Each run below is a few steps of one of 7 hidden systems, one row a step.
W, seq 1:
[[  1   3  12  10 -17 -12   3  -2 -16  -2   6 -19   3   4  -6 -17   7  17]
 [  5  18  -6  13  10  -4 -12  -4   2   2  -2  -3  -7  -5  13 -20  -2  25]
 [ -3   6  -6  14   1   3  -5  -1   2 -25 -11  -1   9  12  15 -16  -4 -12]
 [ -9 -17  -8  12  -6   2   8  11  15   8  -5  16   8  21   9  -5 -14   3]
 [  5   2  11   7  -7  16  20  -5  24   9   3   8   0  -5  14   8  -3 -13]
 [-17   2  11   0 -17  -1   3 -24  -5  18  -2   1   5   3   1  10   2 -11]
 [ -4  10   8   1  -3  -5   1  -7 -11   1  12   8   7 -11   9  23  -5  23]
 [-15   8  15  14  17   4   3   8 -25  -6   3  -9   0 -17   3  -3   1   0]
 [ -4 -12   0  10  -5  19  -6   6 -17  -1  12 -10   4   7  -1 -17   7  19]]
D, seq 2 (9 x 18):
[[ -3  19   3   9  -2 -36   6   2  10  -4 -11   1  -4   4   0   3  -9 -10]
 [-17   7 -12   9  21  11   5   5   4   0  -4  19   6   3  -1  12 -13 -14]
 [ -9  -2  20   9   9  10  22  -4 -14   3  -4  -5  13 -15  -5 -10   1  -2]
 [ -8  -5  -2 -10  -7  12  -6 -28  -3  26  -5   3   6  -1   0  -2   3  13]
 [  0   8   9  -6  -7  -9 -20 -14 -17 -13   1 -11  -1 -11  17   6   6   2]
 [-16   0 -14   7   5 -21 -24  12 -11   2  -6  -2 -10  14  -2  -7  -5   5]
 [ -6  -8  -3  18   5  21  -1  19  -5 -16  10   3   3   8  14  -5  -3   0]
 [  2  -7  12  16 -16  -1  17   4  11  14   1  -7  -2   8   1 -22   1   6]
 [  4   4  -1  -1 -21   9   1 -16  24   7   3  10   1   8  14  13   0  -9]]
B, seq 3:
[[  5  14  -5  -3  -6 -20   0  -9   1 -17 -15  -7   5  11 -11  -8   1 -18]
 [ 12   8 -14   3  -8  -9  12  13  15 -16   7  10   6  17 -13  10  -7  -1]
 [ 15  14   4  -1  11   4  18   8   0  -7   9  -8  -2 -13 -24  -2   8   0]
 [ 16  -3 -13 -18  -2  18   3 -16   0  -1   0   0  16   1 -19  -7   8  10]
 [ 18 -16   7 -14   1  -6  12   3   6   2  -4   4  12 -12   3   1  -6  23]
 [  7  -5  -3 -11  29  -2  -5   2  -3 -11 -19   1   3 -18   6 -11  -3   0]
 [ -4 -29  -8  -8   5   8  -5  15  -8 -16  -7   4  12  11  -1  -2  -4 -10]
 [  3 -23   3  -9   3  -9   1  24   9   9  -4  -4 -18   1  -5  -2   2 -14]
 [ 12  -3   0 -16  -9  -6 -14  -5   2 -14  -7 -15 -10   1  -1  -4  12 -23]]
R, seq 4:
[[ 10  -5 -13 -15  10  -3 -14  -6   3   8 -16  -7  -6  -1  -8 -24   6   7]
 [ 19  -4 -16 -15  -6 -10  -7   0  13 -23  -9   5   9  12  -1   0  -3  -3]
 [  4  -4  -5   6  19 -13   5  33   5 -17  -4   5  -5   0  -3  -2 -10  -4]
 [  8 -12   5  -4  13  25  12  10  14  -4  -3   0  -3 -11   2  -3   3 -24]
 [  8 -16   6 -16 -11  -2  16   6  10  13   3  -2  -5   0 -22   8   6 -12]
 [  8  10 -14 -16  14  -4 -11  -2   9  17   1   5 -17  -9 -11  12   3   6]
 [  9  10 -12 -16   8   5 -14  -4 -12 -24   3  -5   2  -5 -14   9   9  -7]
 [ 12  -6  -9   0   9  13   6  18  -7 -15  11   0   9   1 -14  -5   0  21]
 [ 21  -2   7  -4  12   6   9   0   6  -5  -8 -11   0 -18   1 -24   6   8]]
R, seq 5:
[[ -1   9 -12 -12   4 -21  -3   3   3  -9  -5   8  -2   6 -15  21  -5 -17]
 [ -3   3  -8   0  23  16   0  16  -6 -11  11  12   1 -10  -4  19  -4   1]
 [  9  -9  18  -8   6  21  13   3 -14  -7   9 -13   3 -20  -8  -1  12   0]
 [  9 -17  -2 -15  -4   8   1  -6  -1  22  -2  -6   0  -3 -14 -15   8  20]
 [ 19   7 -11 -18  -3 -19 -19 -13   9  -4 -12  -5  -4  -1   3  -8   3  11]
 [  0  -2 -19   0  10 -11 -14  15  -5 -26  -9   3   4  14  -4  -5  -7  -5]
 [ 11  -8   2   8   9  13  14  23  12 -21   3   6   4  -2  11  -1  -6  -6]
 [  3 -15  16   0   4   5  21  13   8  10  -4  -9  -8  -8  -9 -10   5 -19]
 [  6  -6  -8 -17  -5   5   1 -11  20  25  -3   7  -8   2 -12   7   4  -9]]
W, seq 6:
[[  5  11 -12 -10  -2 -15 -11  -8  11  23  -1  -2 -18   2 -14  -1   6   8]
 [ 11  25 -13  -8   5  -8  -9  -7   1 -25  -1   1   2  -1  -7  12   2 -10]
 [-12  -5 -16  -1  17 -11   3  14 -10  -2  -8   9   7  10 -23   1 -10  -3]
 [ 18  -7  -7  -8  11  28  16   8  10  -5   8   4   5  -6 -14  -1   5   1]
 [  8 -13   8 -16  -6  -4  10 -12   2   8 -15 -12   3  -4 -16 -15   9 -12]
 [ 14  -3 -12 -24   2  -4 -19 -15   4   7  -7   4   0  -8   4   6   1  17]
 [  1  -2   3 -11  17 -16  -8   9  -6 -21 -13  -1  -2 -13   6  11  -4 -18]
 [-12 -25 -12  -9   9  11 -12  20  -9   6   5   4  -9   7  -9   7   0  -7]
 [ 22 -10   7  -9 -11   2  11  17  11  -6  13  -9 -11  -2 -11   6  10  -7]]
P, seq 7, 9 rows:
[[  5  10  16   7   9 -17  24  15   4  -5  -1  -5  -4 -14  -7   2  -3 -10]
 [ -4  -8  -4  -4  20  31   0  -1 -11  10   2  -4  -2 -10 -14 -12  10  -1]
 [ 21 -11   2 -20 -11  -6   5   3  -3 -14   5  -3  11  -4 -11  10   4  12]
 [ -1  -6  -4   1  15 -20 -15  13  -4   8 -10  -6 -14  -5   5 -18  -2  16]
 [  4 -11 -11  -1   5  21 -11   4   2 -23   0   8  11   6  19   2  -4  -6]
 [ -2 -14  -2  -1 -15 -21   7  12  16   5  -8   4  -4  21  -7  -1  -6 -14]
 [  5   9   2   6   0  17  -9  -3  18  14   9  -2 -22  -6  15  -2   8  -4]
 [  2  11  -5 -11 -10  -3  -8 -19  -4 -15  -5  -6   4   5 -11   8   9 -24]
 [ -1  22 -12   4  13 -15   3   2  11  14   2  13  -8  -2 -13  10  -8  11]]
D, seq 8:
[[ -1   2  -3  17  -9   4   6  -6   8  -8 -10  -2  12  16   8 -28  -2  -1]
 [ -1   0   5  10 -11  -7   8  -9  18   5  -9  12  10   6  25   0 -13   6]
 [-11  12  11  10   5 -10   0  -7  10   9 -11   4 -10  -9  20   5  -6 -19]
 [-29  -7   5   5   2  -3   2  -2 -11   7  -8   7   4   5  -1  11  -6 -24]
 [-24   0  12  12   2  10   5  -2 -22  13  11   1   4  -6   0  12  -2   8]
 [-12  11   2   8 -10  14  -9 -18 -17  13   9 -13  -3   2  -6 -10  12   6]
 [ -3   7  -6   5 -22  -5 -15 -14 -12 -11   4  -5  10  17   6  -2   1  13]
 [ -3  21  -7  20   1 -16 -12   4   1  -8   2   2  -4   8  15  -7  -8  17]
 [ -7   8  -8  21   4   5   1   5  11 -11  -9   5   4  14  12 -18  -6 -13]]
J, seq 9:
[[-13   8  -2  16   6   9   5  16  10   6  11   8 -15   6  -1  13  -3 -21]
 [ -7   9   8  11 -14   1  22  -4   1   0   2  -6   5   9 -19  -3   4 -21]
 [ -6  21  -7   4  -4   2  -1 -21  -1  22   2  -2  -4   3 -16  -6   7   9]
 [ 10  29   7   3  -1  -9   6 -16  -5  -7   5  -2   8 -16   3   6   0  20]
 [-12   8  -3   4  27  -7  -2   2 -17  -4 -10   8  10 -11   0  -2 -11  15]
 [ -9 -16   9  10   4  22   8   4 -10  -2   4   8  18  -4  17  -1  -7  13]
 [ -9 -29  15  -4  -8  -7   0  -1 -10  13 -14  -7   4  -2  10 -14  -1   2]
 [ -5 -11   3  -8 -12   3 -25  -8  -2  11   4  -4 -13  -1  21   8   6  -1]
 [ -2  -3   7  -3 -10 -27  -8  16   0  -9   5  -3 -13   1   7  21  -3 -11]]
J, seq 10 (9 x 18):
[[  4 -13  25   3   0   5  21   2  -1  -6  -5  -2  12 -16  17  -1  -5  -4]
 [-19 -22  -3 -13   4   3 -17  -7 -17  15 -11  -1   0   1  -4  -3   3  -7]
 [  5  -8  10  -3 -22   4  -4   3   2   6  20  -3  -9  -1  13  18   5  11]
 [ -5   2   8  -1   9 -27  -9  15 -10  -4  -7 -14 -19  -8  -4  -2   3 -16]
 [-12  10 -13  16  -2  19 -10   6  -4  -9  17   5  -4  15   1  10   2  -9]
 [ -1   5   7  17 -15 -21  23   9  10   2   0  -4   2  13 -10 -10  -5   0]
 [ -7  22  -5   7   9  12  -8 -23   5  12  -9  -2  -5  -4   4 -14   5  -8]
 [  3  13  -1  -3 -15 -11   7 -17  -1  -9   0  10  21   4   0  16  -7   9]
 [ -7   4   3   0  27  -6   6   5   2  20  -8   9  -6 -20   1   1  -9  11]]
B, seq 11:
[[ 11  -6 -22  -8   2  -7 -16   8   0 -18  -8  -2   2  15  -6 -14   0   7]
 [ 13 -14   5   3  -5 -13  13  23   4 -13   0 -10   0   8  -7 -16   0   3]
 [ 18   4  -9  -4   6   3   6   0  19  -6 -12  -7  -5   3 -11 -22   6 -16]
 [ 18  -9   4  -9 -16   4  19  -2  11 -19  -4   0  16   7  -7   1   1 -14]
 [ 12   4  -1 -14  10 -13  19   3  15   1 -10   8   1  -9 -17   9  -4 -10]
 [ 16   1  -8 -21  11  10  -3  -1  -5 -23   2   1   9 -10 -12  13   5  -6]
 [  2 -19  -5 -19   5 -11   4  10 -12   2  -2   1   9  -1 -25   4  -2  11]
 [ 20 -10 -10 -18  12  -3 -16  12   2  -5  -1  -5 -10  -8  -1  -6   5  15]
 [  5 -18   2  -8  -1 -12  -4   6 -14 -17 -13 -14   7   2  -4 -21   3   4]]
M, seq 12, 9 rows:
[[-16  -3  18   2 -19   1   0 -13  -7  15   7  -4  -4  -1   8  17   4 -11]
 [-22   2   6  10  -7   5 -10  -2 -18  20  15  -6 -11   1   1   7   5   6]
 [ -9  11   4  15  -6  18  -5  -4 -22  -3  18 -13  -1   0  -1  -4  11   8]
 [ -5   6   5  21  -6   6   3  -1 -11   0   5 -11   4   6  -2 -26   5  17]
 [  5  12   1  16  -6  11  -1 -16   6  -4  -3  -3   9   4  15 -24   1  15]
 [ -5   2   7  12  -9 -11   4 -12   3  -7 -15   3  17   6  21 -12 -10   4]
 [-12  -7   5   9  -5   5   5  -7   7   7  -5  16  14   2  26   7 -14   3]
 [-17  -8  22   5  -4   5   9  -5  -6   8   0   4   6 -11  18  15  -5 -11]
 [-20 -15  15   1  -9  13   2  -8 -13  26   7  -2  -2  -4   2   7   4  -1]]
M, seq 13, 9 rows:
[[ -1  -3  11   5  -1   9   7  17 -20 -21  17 -12   2  -4  -9   9   6  -7]
 [ -1  -9  -3   8   6  13   7  11   3  18   3  -7 -11   4 -13 -24   7   7]
 [ 20  16  -1  -6 -10   6  -7 -23   9 -10  -4 -13   0  -2   3 -15  13  -5]
 [ -6   3 -11   5  -8 -34 -11   2   3  -1 -12   3   1  18   4  -8 -10  11]
 [  0  10 -11   8  10  12  -3   3   9 -15   5  18   7   1  18  16 -11   1]
 [-12  -8  14   8   9  -4  24  12  -6  -5  -8   3  11  -6  -6   1  -8 -19]
 [  3  -8   2  -9  -2  21  12 -13  14  30   4   7  -1  -6  -8   4   5   3]
 [  4   9  15 -13  -7 -19 -10 -14 -11   3  -1 -15 -10 -17   1   7  10  -2]
 [-11 -11 -15  -5   2  -2 -24   7 -17   5   6   2  -3   9  -3   2   0  22]]
P, seq 14 (9 x 18):
[[ -6 -18 -10 -13  -1  22  -7  -1   0  20   5   1  -8   7 -16   3   9 -11]
 [ 19   8   3 -12 -15 -15  -6   2   4  -8  14  -7 -10  -6   0  18   6   7]
 [-11  16 -13   7  18 -13 -23   3 -14  -3  -6  -7 -12   3  -4 -13   1   3]
 [  5   8 -15   9   2  16   8   6   8 -21   7  15  17  11   1   8  -9   4]
 [  2  -3   9  13  -8 -11  22  12  10   4  -5  -9  -3   9 -12 -20   1  -9]
 [ 12   0   0  -5   1  31  -1 -19   9  13   3  -3  -2 -10   5 -13  12   7]
 [ 12   2   5 -21  -7 -21   0 -16  -1 -12 -15  -4  11  -7  -4   4   1  -5]
 [-10   4  -6   1  29 -10  -6   7   4  15 -11  12 -10 -14   6   2 -11   7]
 [ -1 -12   6   0   9  17   6  17  -8 -24   6   2   6  -5   4  13   0 -23]]

Which system made each run below?
seq 15:
[[ -3 -23  13   5   8  12   7  18  -8  -1  -4 -13  -5  -6   2 -21   5 -10]
 [ 11 -26  -8 -21 -15  17 -10  -7   5   8   3   2   5   7  -1   2   7   7]]

P
seq 16 (2 x 18):
[[  3 -15 -15  -7 -11  25  -3   2   2  11  16   3   0  15 -16   1   9   9]
 [ 21   9  14  -6  -7 -22  17   0  12  -3  -3 -11  -4 -10  -7  -3   4  -1]]

W
seq 17, 2 rows:
[[-20   7  -7   5   1  -1   6   0   3  15  -1   9  -4  12 -19  11  -2 -21]
 [  0  21   1   0   2   7   6 -11   2   2  13  12   3 -11   0  28  -2   1]]

R
seq 18:
[[ -9  -9  -1 -10 -11 -12   3   3  -2   9  -1  -4  -6  11 -23   9   5 -24]
 [ 13  10 -11 -13   0  -1  -1  -1   6   8  14   6  -7  -5 -17  20   3  16]]

W
seq 19:
[[  8   0 -12   0  -5  24 -19   3   5  -3  17  -3 -12   7   7  -1  10   5]
 [ 14  11   2   8 -16  -3   4   7   0 -14  14 -19  -7   9 -12 -13  12   1]]

R
seq 20, 2 rows:
[[-24   7   1   3  13  -5  -3 -11 -23  16  -5   2   5  -6  -9   1  -3   7]
 [ -2   0   3  -7  -6  10  -8 -22 -10  -5   1   7  19  -6  18  10  -3  15]]

R
seq 21 (2 x 18):
[[-21  11 -15  10   0 -16 -14  -4   2  19  -5  10  -7  17  -1   0  -8   4]
 [  8  19  -5  11   2  12  11   4   8 -21  13  11  10   1   4  17  -6  -3]]

W
seq 22:
[[ -5  -3  -6  -6  14   6  15  10   9  14   0  12  -4  -1 -22  14  -3 -15]
 [  9   0   1 -18  -7  15  12 -12  -3   3   9  -4   6  -5 -25  11  12  -7]]

W
seq 23:
[[-16  -6  -7   9  11  17  -8  11 -16 -15   7  11  12   6   9  10  -9   2]
 [  5 -10  26   9  -7  11  15   7  -6  -3  11 -10   3 -14  14  -2   3   8]]

R
seq 24:
[[  6   2 -20 -12   1  10 -20 -10   4  17   6   5  -8   2  -3   2   5  21]
 [  7   9   6   0  -1 -18  -7   7 -15 -31   3 -13   2  -6   2   3   2  -1]]

M
seq 25, 2 rows:
[[-12   4  10   2  -8 -31 -12  -1 -22  -5  -2 -10  -1  -2   5   6  -1   5]
 [ -7  19 -22  13   7 -13 -19   9   3  -2   2   5 -10  15   0  -5  -6  10]]

B
seq 26 (2 x 18):
[[ -6   3   9  12  -5 -14 -12  14  -3   7  10 -13 -27  -1   8  -2   6  -2]
 [ -5   6 -12   9 -11  25 -11  -6   6   3  11  -2  -7  16   2  -5   9 -12]]

R
seq 27:
[[  6  12   4  -8 -12 -10  -1 -23  13  -4  -9   7   8  -4  15  14  -4  -9]
 [-12  16  -1   6  13 -15   7   5  -9 -11  -1  13   9  -5  -3  21 -13  -2]]

B
seq 28, 2 rows:
[[-13  -8  -6  -3 -18   8   3 -17   5   8  -3  14  17  18   1  10  -6  -9]
 [  1   7  13   3   5 -10   7  10   9   9   9   7 -13 -17  11  23  -5   2]]

B
seq 29:
[[ -1 -11   7  -1  30   5   2  17  -6   2  -8  -1  -6 -21   6 -10  -3   3]
 [ 14 -24   1 -21  -8  20   5 -10   0  -5  -5  -6  13   1  -9  -6   9 -10]]

M
seq 30:
[[  2   5   8 -13 -14  -7 -16 -14  -4  14   8 -10 -17  -8   6  14  11  -1]
 [ -7  17  -1   1   2 -24 -18   5 -17 -11   7  -5 -11  -3   1  15   0   4]]

W
seq 31:
[[ -8   6  15  13 -16   7  -4  -6   0   6  10 -12 -14   1  13   2   9 -17]
 [-18   3  -3   8 -22 -15  -2  -1  -4   5   6   2   1  24  -9  11  -2  -8]]

D
seq 32:
[[ -9   5 -17  -7  10   2 -10  -2 -13  14   7   4  -3   2 -24   6   3  16]
 [ 12   7  -2   0   4  17  -5  -3 -16 -25   9 -12   9  -6  -3  -9  10  10]]

D
seq 33, 2 rows:
[[-12   5   3  -7   2 -22 -10   5 -13   2  -1  -8 -14  -2 -13  15   3 -17]
 [ -4   4 -20  -2   5  13  -9   9  -7   5  18   5  -7   9 -21  10   4  10]]

M
seq 34:
[[  1   2   4   2 -17   8  -2 -14  14  21  10   7  -4  -1  19  10   1  15]
 [-12  16  17  11   7  -8  -1 -14 -12   4  -5  -3   3 -20  19   1  -4   6]]

B
seq 35, 2 rows:
[[ -3   9   7  15  -2  18   8 -10   4  24   8  -3  -6  -5   0 -16   6  15]
 [  1   3  10   6  -9  20   4 -25   6   8  -2   2  12  -6  21  -7   1   8]]

B
